Each named move below is a turn or a mirror, shown by a few rows before and after it. Which moves, in which order, take the first row of each later pair to the second? The first pair is answered.
A:
[ -1  15   9  24   6   4   5  -3  23   6  16   4  -9  18  -9   8 -20  -7
   7  -7   1   8  -4  -3   4 -16  -4  -6   4   4  -3  -2  15  -9   6 -11
  -5 -14   7  10  -5  11   3   4 -21   1 -16 -25] -> [ -8  13   5  23   5   7   9  -4  21   8  18   4  -7  18  -6   6 -21  -6
   9  -6  -2  14  -2  -3   4 -15  -4  -7  -1   7  -2   0  13  -1   7 -10
  -8 -17   9  15  -7   9   5   5 -19   4 -17 -26]
[ 20   8  29  -9  -9  12 -12   4   5   8  -7  19   0  -2  -3  13  -2 -12
   1  -2   8   4  25  14  -2   8  20   2 -24  -1  13   7 -11   1  12  -6
  -2  -4  24 -11   4  -1   8  -7   6   9   1  -2] -> [ 16   7  26 -11  -8  13  -8   2   2  11  -9  18   1  -4   0   8  -1 -13
   4  -3   7   9  26  16  -2   8  20   1 -29   3  13   9 -13   8  13  -4
  -5  -5  26  -6   3  -2  10  -7   8  11   0  -4]
[  2  22   4  12  10 -19  -5  -5 -16  -2   8   0 -10   5   4  18  25  11
   7   1   3 -12   5  10  21   9  -8   2   2   4   1  -7  -6 -10  -1 -10
   5   2   7   0   3   2  -3  15  -8 -24  -2  -9] -> [ -6  20  -9   9  10 -14  -1  -6 -20   5   9  -2  -6   3  10  10  25  12
  10   3   0  -2   7  11  21  10 -13   0  -6   8   1  -6  -7   2   0 -10
   0  -1  11   9  -2   2   1  17  -2 -21  -1 -11]
[  2   5  -4  -4  19   5   3 -12  -8   9 -15  33  -1   7   9  26  -1   0
   2  22  -6   4 -15  -8  -9 -18   1  -8   2   5 -16   4  -4  11   1 -15
  21   7 -22  -2  -5  -1  13   3 -16  -8   7 -17] -> [  1   5  -6  -3  20   7   5 -12  -9  10 -15  33   0   8   9  26   0  -2
   0  23  -7   6 -14  -7  -8 -18   0  -8  -1   8 -16   4  -5  12   0 -15
  21   9 -21   0  -5  -1  14   3 -15  -7   7 -16]
N:
[ 11   5  14 -25  -1  -2 -33  -7 -15   0 -17   4 -12  11 -14  17 -20 -13
  -1   5  10  23  19   3   8 -13   6  -3   7  28  21   4   5   2  12   9
 -14  -4  19 -19  11   4  21  -1 -28   2  12   4] -> [  8   6  15 -25  -7  -2 -31  -5 -28   0 -10   1 -13  14  -8  18 -16  -9
   5   9  14  22  15   5  13  -9  -1   8   3  27  21   4  -2   1  11  14
 -14  -1  22 -19  11   2  23   1 -20  -5  11   0]
[ -2  -4  -6   0  -8   4   5   3 -17  -3   6   2   2  -5  -8  -1   2  -2
  10   1  -4   2   4   0   7   3 -13  13 -21   0  -2   6  -2   5   1   8
  -1   6   9   5   0 -12   6  -6   9  -2  -1  -3] -> [  4  -8  -7   2   6   6   2  -2   8  -3  -5  10   6 -11 -16  -4  -4 -10
  -2  -5 -11   6  11  -4  -5  -4  -3  -3 -14  -1  -4   9   9   5   3  -4
   2  -1   6   3  -1  -9   1 -11  -7   9  -1   2]
[-18 -28  -4 -14  -3  -2  -4   4 -14  -4  -9  17   6  -3  -1  -9   1   1
  15   0   1  -1  26  -6  -8 -13  -5  11 -18   3   1  13 -15  23   7   4
   3  15   4   5   5 -10   7 -22   4  24   0  -7] -> [ -4 -26   6 -13   3  -5 -15   4   3 -10 -17  22   2  -6 -11   0  -2  -3
   6  -4   1 -13  26 -11 -15 -18   7   5  -5  -2   1  11 -10   9   5  -2
  11  15  -5  -4  11  -8  -1 -26 -11  25  -1  -1]
[  6  -6  -4  11  -7 -12  -5  12   4  -8  -1   0  -6  -6  -1   5   5  -1
  -2  -1   9  -9  -5  -2  -3   6   7   4  -3  -6  -3   0   9  -2   3   9
  -1   7  -2  -7   2  -3  -2  -2  -5  -6  10  -6] -> [ -3  -8 -13   9 -10  -8   1  11  -3  -3   0   0  -4  -5   5   0   7   1
   2   1   7   1  -4   0  -2  11   0   4 -11  -1  -2   2   7  10   6  12
  -7   6   5  -1  -3  -4   3   1   4  -6  10  -6]
M:
[ 11  -1  11 -11  -1  -8   6   7 -17 -13   0  10   8  15 -10  10  -9   0
   8  26  14   7   5   6   2   5 -14  17  13   1 -14   7   7  -4  13  17
   3   8   4   8  -5   4   0  15  -3 -19   0 -17] -> [  4  -2  -9 -15   9   0  10   2  -5  -1  -2   3  12  10  -3   3 -11  -1
   3  22   3  23   5  11  -3   7 -14  -2  15   6 -14  12  16  13  15  11
  -2  -4   7  14 -16   3   3  22  -2 -15   3 -15]
[ 22  17   5  15   2  -9 -16  -4  12   6  24  -1 -16   2   6   5 -12  -5
  -6  -5   8  -3 -11   8   5  23  14 -17  13  -1   4 -11  10 -20   6  -8
   6  10  -3 -18  10 -12  -2  21  -4 -12   9   3] -> [ 21  19   1  14   3  -8 -14  -3  14   8  24  -2 -17   0   7   4 -13  -6
  -7  -5   7   1 -11  10   4  24  14 -20  15   1   4 -10  13 -17   6  -9
   4   8  -1 -17   8 -12  -2  23  -3 -11  10   1]
[ -6  -3  24 -19   4 -12  26  10 -23 -11   9 -13  -1   6  -1   1  -1  -8
   7  10  13  -9  13   3   9  18  -1  11 -11  -7   2  -2  -4  -7   4   9
 -10   4  -4  -3  -4   0  17  -9  15  -6 -19  -1] -> [-14  -5  -2 -24  16  -2  31   5  -4   6   5 -19   7   1   4  -9  -5 -12
  -2   3  -1  12  13   7   0  18   3 -19  -6   1   2   2  10  13   8  -2
 -15 -10  -2   5 -17   0  19  -2  13   0 -15   1]
[  1   9  30  13  13   3  -6  13  10   4   8   2  18 -11 -11  17   6   5
  13  -5  -4  -4  12 -24 -13 -13   5   2  10 -13   4  10 -11  -2 -14  10
  26  -5 -20 -18  11   5   8 -21 -11  28   5   5] -> [-14  17  16  12  -1   4   1  19 -19  14  27 -20  13  -4   8  17  17  16
  25  -3   0   2  -7 -13   1   1 -12   9   9  -4   6   4 -20   7 -17  18
  19  -3 -17 -12   4   2  17  -1  17   5   4  -2]
Now pairs of rows:
Each pair is two moves apart.
[ -4  -2 -14   6  -2  22   9   3  -9  23  -1   0  13  -2  16  -6 -15 -17
 -10   8 -11   5 -10  -5   3  -1   0  21 -18   9   0  -6  18  38   4   1
  -7  -3  -7  11  -9  -4  -8   4  19   1   2  20] -> [  4  -3 -12   9   5  24   4   1   9  22  -9   5  13  -5   8  -5 -18 -23
 -19   6 -13   5  -7  -8  -2  -6   8  11 -10   8  -2  -3  24  35   3  -4
  -5  -6 -12   9  -8  -3 -13  -1   6   7   1  24] : N, A
[  6  10  -3   3   5  -1 -15   7  10   7  15 -15 -15  -5  13  15  -6  -9
  -6 -15   6  -3 -10   2   5  14  -1 -17  20   1   7  -6   8  -8  -1  -4
   3  -7 -17 -10   3  10  -3  19  -8 -25  15   7] -> [ -1  11  -6   3   0   1 -11   7  -3   7  20 -18 -17  -3  18  16  -3  -7
   1 -11   6  -1 -13   4   9  17  -7 -11  16   2   6  -9   3  -4  -2   0
   1  -6 -14  -7   2   9  -1  23   1 -29  14   5] : N, A
[ 19  10  10   7   8  -9 -10  -1  21  -3  -2  -2  -2  -6 -10  18  -5   4
 -15  -7  -6 -12  -3   0  -6  -1   9  -6  33  -6   3  -4   3 -11 -12  -2
  12  -6  -8 -14   3  -2  -7  -2 -10   0  -3  11] -> [ 10  -3  10   3   5  -5  -2  -4  16 -10 -15  20  13  -6 -17   2 -11   0
 -10   2 -10  -2  21  -8 -10  -9   6   8   3  -8   0   5  -5   2  -5  -1
   4  -1   4  -5   4  -4  -1 -21 -15  25  -1   8] : A, M
[  1 -12 -13  -9 -13  17   4   6 -27  11  12 -36 -11   4  -4 -14  -1   0
   4  11  -8   2 -21 -15  12  45 -12 -11 -11 -15   2   9 -21  -9  14 -10
  -8 -25  -1   0 -26   7  -3  12   8  -9  -6  -2] -> [ 24 -17  18  -4  -5   7 -10   5  -7  -8  -5 -13  -9   3 -27  -5  -9  -8
  -6  12  -4 -21  -7 -29   3  32   3  -3  -5 -28  -1   9 -19 -34  15 -13
   6 -17  -9 -13  -9  11 -14 -13 -20   7  -8   6] : N, M
[ -6   8  16   7   1  10 -12  11  -9 -11   1   1  -2   4   5  -4  -2  -3
  -5  -9   0   9   5   7  16  12  -2  33  18 -17   4  -4 -17  -6   5  19
  -1   1  -6  -5 -10  15   3  -6   5   0   4  -3] -> [  0   7  17   9   8  11 -17  10   6 -11  -5   5  -1   1  -1  -3  -5  -6
 -13 -12  -4   7   7   5  11   8   5  25  26 -18   6  -2  -9  -9   5  15
   1  -4 -11 -10  -8  17  -2 -11  -4   5   4  -1] : N, A
[  9 -10 -18   3  17  12 -13   3  28  -1 -11  -6  -4 -13   8  11   2  -5
 -20 -10 -17   6  -7   1 -15  -2   7 -25  31   2 -10   9   3  -1   1  -8
   5 -26 -16 -13  -8   5 -19   4  -5  10  -1  -7] -> [  3  -5 -23   4   9  11  -9   6  11   5   1 -20  -9  -9  18  15   9   1
 -13 -11 -11   5 -23   6  -6   8  -1 -22  36   6  -9   4   1  -1  -2  -2
   2 -24 -16 -14 -10   3 -16  16  12  -7  -1 -11] : N, M
[-11  -5  16  -1  -3 -21  -1   8 -18  -1  14  -2 -26   0   4   3  -2   3
  10 -10   3 -11  -9   3   4   4  12  21  25   1   0  -6   2   2 -12  -3
  -7  -5  10  -4  12  -7  -4  18   3 -30   3  22] -> [ -7 -10   6  -3  14 -16  -2   1  16   3  -1   5 -17  -9  -3  -4 -12  -8
  -6 -16 -10  -1   3  -2 -12  -6  24  -4  29   3  -1   0  18  10  -7 -16
  -6 -14   8  -3   8  -5  -8  12 -14 -10   5  27] : N, N
[  5  -1  24  -2  -1  -2   0   0 -15 -13   8  10   4   3  -9   2   7   0
   5   6  17 -18   0   1   0   1   3  15   1  -2   3  -9 -12 -14   4   4
   5   5   3  -3  15  12  -6 -14  -1   1   0  -3] -> [-14  -9  -8  -9   8   9  11  -7  -4   2   1   7  17   0   0 -16   3  -3
   3   5   1   9   6   5  -6   0   0  -8 -13   8   2   0  -3  18  13  -5
  -6  -6  12  14   0   9   1  -8   3  15   4  -6] : A, M
[ -2  -4   9  -6 -13  -3   4  -3 -24  -9  -8   0 -13   8   8  -4   1   4
   8   0  -4  -5  -6  -7  15   6  -6  22 -13  -6  10  -1  -6   5   8   0
 -15  10  10   4   7 -10   2  -1   9   6   0  -4] -> [  6 -11   9  -7   0  -1   0 -10   2 -11 -23  13  -7   4  -4  -8  -7  -4
  -3  -3 -12  -4   6 -13   4  -3   6  11 -10  -8   8   5   5   5  10  -9
 -11   6   8   3   9  -9  -2 -11 -10  22   1   1] : M, M
[  6  26   4   8 -23 -28  16   3 -30   0   3 -47  -2 -13  19   3   3  20
 -17  -1   3 -37 -20  16   1   8 -16 -14   4   7   2   5  -1 -29  -8  15
  -8 -32  30 -24  -1   0   8  38  21 -13   2  -1] -> [ 20  28  15  12 -15 -33   8   2 -12  -5  -5 -41  -6 -16   7   8  -1  15
 -26  -5   4 -47 -18  11  -5   2  -5 -20  17   2   1   3   7 -41 -11  10
  -2 -35  21 -33   6   2   1  32   7  -8   1   4] : M, N
[ -3   2  -7  -2  -8  -2   1   6 -33  14  15 -12   3   1  18  -1   9   7
   2   5   7   0  -5   0   8   5 -17  15  -8   7   3   0 -10   6   0   8
 -11  -2   5  -1  -1  -7  13  20  11 -15   4  -8] -> [-10  -4 -22  -5   2   5   4   2 -17  19   6  -8  12  -3  18 -10   3   3
  -3   2  -4  14   0   1   1   2 -14   0 -10  10   4   4  -2  21   5   2
 -15  -9   8   8  -9  -8  15  17   6  -4   7  -7] : A, N
[-18  25  -2   4  16 -29   7  -1   6  12  15  -3 -23 -10  -2  14 -13  24
   7 -24   0  -3 -13 -15  -9 -12  -9   4  30 -16   2  10  23  -7   8   2
 -10  -2 -24   3   9   2 -26   0   8 -38   1  -1] -> [-26  25  -8   2   9 -28  13   1  -9  15  22  -7 -21  -6   5  10 -11  28
  15 -20   1   3 -14 -14  -4 -10 -16  11  21 -13   1  10  17   1   9   5
 -15  -2 -17  10   7   0 -21   4  19 -42   1  -5] : M, N
[  6  -1   0  10  -6  -1  -7  10  -5 -12   1   3  -7  -9  -1  12   2   3
   6  -7   8   5  -1   4  14 -14  -2  14   5   6  -4  -4  -3   2  -8   4
  -5  10 -13  -4   4   6   2  -5   5  -4   2  -5] -> [  8   1  -9   9   3   3  -6   6  11  -2  -2   0  -6 -12  -1   9  -1   0
  -1 -12   2  14  -4   5  10 -16   3  -2  10  10  -2  -1   7   8  -8  -1
  -4   2 -16   0  -2   6   0  -1   0  -1   4  -2] : M, N
[ 14  -5  11   8   5  -1   0 -11  -8 -15   2   8   1   5 -12   9  12  -1
   8  -1  10  -5  -2  -5   1   8   2   5  -7 -15  -6  -6 -16  -9   1   0
  11  14   5 -17   1  -9   1  -6   4   1   2  -3] -> [ 15   2   3  10   8  -2  -1 -12  -4 -10  10  -6  -5   3  -7  13  13   0
   2  -7  11  -3 -14  -2   0  14   4  -8   7 -10  -6  -9 -10  -8  -3  -1
  10  10   1 -20  -2  -8  -1   4   7  -9   2  -1] : M, A
[  9   1  34   8  -3 -13  -9   4  -6 -14  -7  30   0   3  -9   3   3  10
  -2  -1  -2 -19   6  -4  -2  -3  15  19   7  -9  -4   6  -8 -23   1   6
  16  14  -6  -9  19   2 -15 -21 -11   4   0  -1] -> [-23  -5 -18  -2   3   6  12  -3  -7  11  -7  22  13   0  11 -24   3  11
   2   0 -21  24  13   5  -5   2   3  -9 -15   7  -3  16  -2  26  12  -3
  -3  -2  11  20  -5  -3  -1  -6  10  14   5  -9] : N, M
[ -9 -16  -2  -3 -10   4  11   6 -11  18   6  34  29  -4   1 -20   6  -3
   9   4  -4  -4  17  -3 -11  -7 -10  19 -52   5   7  11 -16   4   8  18
 -10   0  12  11   8  -5  27   6  11  10  -5 -14] -> [ 23  -8  33   5  -1  -8 -10   9  16   3  -2  40  17  -6 -19   1   2  -9
  -6  -2   4 -32  14 -10 -18 -14  10  16 -22  -5   7   4  -7 -32  -1  14
   7   2  -5 -12  23   2  10  -3 -16   8  -5  -2] : M, A
[-11 -15   2  -5 -30  12  18 -36 -10   2  10  12   5  21  -1 -32  18   6
   4  10  23 -14  11  -5  23  12  -4  37 -14   7  -5   2 -12  14 -12  16
 -14  46   9   5  15  18  -4  13  12   1 -18  22] -> [  9 -19   8  -2  -7  13   4 -43  39  -2 -12  25   6  10 -22 -31   5  -5
 -17   0  15 -18  23 -11   6  -1  18  13   5   0  -6   7   9   4 -11  -2
  -6  38  -3  -6  18  22 -17   0 -19  19 -16  35] : N, A
[ -6  23  -9  -9   1  -7  25  -6 -14   2   0   8   6  -3  11 -10  -1  -9
  -5  -5  11   3   5 -11   5   0  19   9  -1   3   7  -2 -20  -5   3   3
  15  -4  15  -7 -21 -10  15   5  -4   8  -3   1] -> [ -4  27 -10  -7   2  -8  22  -6 -13   6   5   2   1  -5  14  -6   3  -8
  -6  -7  12   0  -2  -8   7   1  21   2   6   3  10  -5 -17  -5   0   5
  16  -6  13  -8 -21 -10  17  11  -1   1  -4   2] : A, M
[-13   5   4  -2 -32 -10  -1  -6 -38 -16  11  -2   8  13   6   8   4  19
   9   4   6  -8  -3   8  -2  14 -17  29 -19  -1  -3  -1 -20  -4   4  23
 -13  18   7   4   1 -16   6  -7   2   0   2  -4] -> [ -7  -6   9  -1 -19  -8  -3 -11 -16 -22 -10  20  19   9 -10   1  -3   8
  -1   4  -3  -7  18   0 -13   1  -4  25 -26  -8  -5   6 -14  -5  10  13
 -10  15   9   5   4 -13   0 -26 -23  27   1   3] : N, M
[ 22  24  15   0  23  11   1 -10  17  10  -9  16  -6   6  -6  -4 -14  -2
  -2  21  -9  12   9 -19  14 -10 -13  21  -3  21   5  -1  23 -11   5 -29
 -28 -19 -20  11   2 -11   7 -21   3  -6   7  13] -> [ 15  26  16   0  11  10   5  -7  -7  10   1   9  -8  11   3  -2  -8   4
   8  25  -2  10   4 -16  25  -4 -24  35  -9  23   6  -1  12 -11   3 -22
 -30 -15 -16  14   2 -13  12 -17  17 -16   7   8] : M, A
